The rows of Y fall into a few groups, which share some directions, and each row is roughly a mix of its group's hidden directions.
Y:
[[-23  13 -11 -66  -3  -4  -6  36   6 -36 -18  13]
 [ 22 -47 -13  12 -22 -46 -21  20  -7  23 -14 -33]
 [ 20 -32 -50  12 -38 -40 -22  13 -10   4 -21   4]
 [ 17   6   9  -9  41 -20  58  -3  15  43   0  12]
 [ 25 -64 -16 -19 -33 -17  -5  29 -18 -19   3   3]
 [ 12 -21 -42 -23  29  36 -12  -5  18 -50  15  12]
 [ -3  37 -33  39 -41  36  -6 -11  -7   0 -17  28]
 [ 58  24 -24  27 -25  -8  31  11  23 -22  -2  16]
 [-23  21  28 -19  23 -17  46   4  -1  52  -4  22]
 [-53  -1  26  -8  -5  36 -31 -18  21 -18 -37   3]
 [-15  28 -37  15 -15  43  25  -8 -45  23   1 -20]
 [ 12  -1  -8 -48  12  -9  22  59   5 -17 -29  21]
 [-28 -28   2  -9  -1 -11  47 -15  36  -2  32  42]
 [-25  43  23  -4   5  28  17 -16 -35  13  50   5]
 [ 13   7   5   9 -19  27 -13  62 -27  17 -39  19]
 [-30  54  38  25  34   2  21  -6   7  25  -4   8]
 [ 43   0  18  25 -20  28   8 -48  -4  18 -29 -28]
 [-63  22  36  12  19 -28   3  -4  -1  -4  33  11]
 [ 61  19 -12  30 -34 -10  -3  11  16 -27  -1  29]
 [-12  19  -1  -8 -71   1  -3  42 -23 -10 -17   8]
 [-15 -17 -55 -42  -5   2 -16   6   0  41  27  18]
 [-17  23  60  19  31  -6  22  -9  23  37  -6   0]
 [ 10  -2 -21  26   9 -54 -16   1  13  23  19  53]
 [ 15 -20  43  45 -25   2  10 -44 -19  18  -4 -21]
 [-48   6   6   4 -31   8 -49 -31 -10 -27  23 -15]
 [ 54  18   5  -2  13 -14 -19  26 -10 -12 -29 -50]
 [ -1  13  31   3  63   8  16 -47  12   9  17 -16]
 [ -4  18  22  37  17 -38  14 -37  -2  52   3   4]
 [ -5  47 -45  43  -6   1 -15  -5  -4  21 -34  16]
 [ 18 -32 -11 -53  13 -35  44 -11  20 -10   7   1]
 [ 22  14  17   8  41 -14  55  21   9  37 -14  18]
 [-57 -11   0 -17  -5  45  23 -21 -29  17  18 -12]
 [ -8   6   6  12  10 -10 -19  46   5 -72  -3   4]
 [ 29 -55  -6   6 -10  -8 -34  39  27 -10   6 -25]
 [ 31  17 -45  24  15 -42  34  11  -3  28  16  12]
 [ -3  24  -2  19  42  16   6 -47   1   7  52  20]
 [ 12 -34   0   2 -40 -14 -22  58  20  -5 -29  -7]
 [-22 -52  -1 -26 -40 -24 -20   3 -18 -30  24  -2]
 [-14  -8  -5  -5 -30  18  -9 -15 -26  76   3   9]
 [ 10  47  15 -12 -12  17   9 -45 -32 -27  18 -32]
 [ 35   4 -33  15  -6  36  -9 -35   3  55  -5 -10]
 [-13 -56 -10 -43 -25 -29  10  -1 -15  20  28  12]
 [ -5  55  -6  -7  -9  47 -32  -3   5 -11 -39 -11]
 [-23  17  33 -27 -29  12  18  43   1  -7 -49  -3]
 [-18 -10  16 -11  -4 -22  11  11 -52  53  11 -34]
 [-36  33  -3 -16 -16  37  14  17 -36   1  35  31]
 [-27   8  10  14  54   9  18 -19   4  38  32  31]
 [ 17   8 -23 -32  11   1  -9  16  26 -70 -15  -9]
 [-51 -19   1 -14  45 -38   7 -10  25  26   1  13]
 [ -8 -17  13 -11   3 -13  47  -5  62 -28   1  24]
 [-55  14 -14   6 -21  15 -50 -10 -15  17  31   5]
 [ 19  32 -10   3  19   4 -27  15 -26   7 -42 -55]
 [  8   2  12 -12  35 -23  56  15   7  47  -2  23]
 [  9 -42 -49 -14  34  -5  -7  -1  28 -20 -33  19]
 [-18 -26  17 -10  27 -49  -3  -2  49  -2   6  36]
 [  4 -23   0  39 -14  -5 -34 -16   0 -60  22 -22]
 [-27  46  14  11  23   0  32 -42 -12  25   2  32]
 [-24 -36 -24  11  24  -3  -3  31  -3  43  28  39]
 [ 38 -45 -21   1   2 -19 -25   5  35 -26 -32 -24]
 [  5  28 -36   1  19  11  45   6 -27  23  -9 -49]
 [ 21 -19 -21  14  56 -12  -7 -53  12   4  21  -7]
 [ 43  24   4   9   9 -19 -14  19  33 -28 -49 -21]
 [ 31   3   8  39 -31   9 -32  12  41 -28  32   9]
 [ 23 -21  10   9 -47   6 -32  50  21 -23  10 -16]
 [ 28 -39  -9  -4 -34 -32 -20  24   0  -5 -34 -40]
 [-39 -44   9 -19 -44 -18 -20  -6 -27   4  31   4]
 [ 16  -8   2 -15 -42   2 -11  34  21 -40 -50 -13]
 [-37 -18  18   2 -35  35 -35 -21 -13  -4  19  40]
 [ -1 -27  46 -25  -7   5   8  -1  50 -45  -7   5]
 [ 16  33  31  27 -21  38 -16  -9 -10 -17 -48 -20]
 [-26  17  -1  17  16 -17 -54  -5  27   5 -46  24]
 [-33 -23  22  -9 -34  38  20 -22  19 -24  22  33]
 [-16 -15 -33 -29 -35  22  -9  45 -40 -10  19   6]
 [ 41 -10 -35 -57 -12  17   9   5  12  -5 -35  -5]
 [-74  -7 -11  -2   4  23  18 -26   0  24   9  23]
 [-19  15  -2  33  18 -32  19 -28  -9  55   2  32]
 [ 45   6  25  -4   6 -20 -38  21  23 -31 -36 -22]
 [-53  41  -1  21  34  -5 -12  -6   9  21  37  13]
 [ 32 -48 -37   0   1 -32 -21  -3  19 -15 -35 -15]
 [ -6  19 -30 -30 -17  -4  18 -19 -14 -30 -62  11]
 [ 28  -4  -5   7  16 -40 -52  15 -39  29  14  -2]
 [ 20 -18  -7  -9 -52 -13 -18  35   7 -27 -42 -20]
 [-42  18  13  11  -2  15  16  33  -7  37  23  49]
 [-27  -6  -4  23 -29  11 -56 -15 -10 -42  22 -16]
 [-25  11 -53 -37 -15  25 -41 -11   5  22  14   4]
 [  5  34 -27  25  -7  17 -41   3 -49  25 -19 -17]
 [ -6 -52  -5 -20 -11 -31  23 -16 -11  43  33   9]
 [ -3  49 -53  34   1   9  17  -3 -11  23 -28  -6]
 [ 20  10 -18 -28 -45   0  -7  -9 -33 -42 -19 -37]
 [-20 -11  32 -22  35 -15 -55   6   1   2 -32 -29]
 [  4 -31  20   7 -39   1   1 -63 -15  21   8 -25]
 [ 67   4  22  -2 -15  -7 -15  23  13 -39 -13 -18]]
One row of each group comes first, with its name. Which group is each row after those in?
[-14   3  15 -23  -7  12  13  31  29 -24 -66  16] -> K
[ -7 -39 -23 -27  -2 -30  -7  49  -3 -36  20  18] -> W
[-51 -40  18 -29  28 -14  10 -12  -3  23  33   9] -> L

[-32  25  26 -39  33 -29  43 -11  18   3   3   9] -> W
[-25  13  55  16  10  23   9  38  27  22  22  20] -> K
[ 42  44 -41  26  -5   4  12  14 -28  11 -17 -28] -> L
[-13  29 -50 -30  13  18 -37   6  25 -37   4  -2] -> W
[ -8  19  18 -50   1  -2  21  49  -3 -14 -42  17] -> W
[-32  23  22   8  33   6  25 -17 -23  47  36  15] -> K
[-42  -4  17   6  28   6  19  28  -4  51  17  35] -> K
[  4  26  24   3  38 -12  44  44   4  20 -21  26] -> W
[-31  -2  32  14   4  17   3  47   4  38  41  23] -> K
